[[-61  41 -55 -50 -38]
 [-23 -13  -2  -8 -14]]
->
[[-23 -13  -2  -8 -14]]

[[ 50 -38 -39]
 [-54 -65  51]
 [ 48 -37 -39]
 [ 45 -37 -43]
 [ 44 -54 -33]]
->
[[-54 -65  51]
 [ 45 -37 -43]]

[[-63 -17 -44  71 -35]
 [ 12  -8   5  60  43]
 [-38 -60 -43  81 -11]]
->
[[12 -8  5 60 43]]

[[ -7  39 -54  72 -22  56  26]
 [  2 -36  55 -62  -1 -47 -41]
 [-15   5 -49  30 -12  63  30]
 [  6 -31  50 -61  -1 -29 -32]
 [-10  20 -42  28  -4  62  27]
 [-16   0 -52  54 -38  49  18]]
->
[[  2 -36  55 -62  -1 -47 -41]
 [  6 -31  50 -61  -1 -29 -32]
 [-16   0 -52  54 -38  49  18]]

[[ 31   5   1  26 -33  -7]
 [ 23  -5  -7  24 -19 -15]
 [-26 -46   6 -23  28 -20]
 [-10 -11  -9 -14  31  -3]
 [ 34  14   3  29 -43   0]
 [ 36  22  13  29 -58   8]
 [ 33  13   2  29 -41   0]]
->
[[ 23  -5  -7  24 -19 -15]
 [-10 -11  -9 -14  31  -3]
 [ 36  22  13  29 -58   8]]

[[-63 -41   5]
 [-30 -60  67]
 [ 54  55   0]
 [ 26  45 -27]
 [-36 -72  75]
 [-41 -10 -30]
 [-14 -63  60]
 [  9  33 -58]
 [-65 -48 -10]
 [-55 -31 -38]]
->
[[-30 -60  67]
 [ 26  45 -27]
 [-41 -10 -30]
 [  9  33 -58]
 [-55 -31 -38]]

[[  2 -18 -14   8 -22  -1]
 [-22  27  27 -28  22 -40]
 [ 46 -59 -44  24 -74  41]]
->
[[-22  27  27 -28  22 -40]]
---
[[-29 -33]
 [-27 -21]
 [ 29  44]
 [ 48  57]
 [ -3  -8]]
->
[[-29 -33]
 [-27 -21]]

[[ 12  -6  30]
 [ 37   2 -27]
 [-28  -5  27]
 [-38  62 -54]
 [ 26 -49  16]]
->
[[12 -6]
 [37  2]]

[[-3  5]
 [21  9]
 [54 59]]
->
[[-3  5]
 [21  9]]

[[ 62  63 -63]
 [-57  78 -55]]
->
[[ 62  63]
 [-57  78]]

[[ 62 -79 -57]
 [ 31  27 -39]]
->
[[ 62 -79]
 [ 31  27]]

[[ 13 -81 -62 -65  30]
 [-28  42 -77 -52  79]]
->
[[ 13 -81]
 [-28  42]]

[[-15  37 -57  26 -59]
 [  8  16  62  48  68]
 [ 79  11  -8   2  26]]
->
[[-15  37]
 [  8  16]]
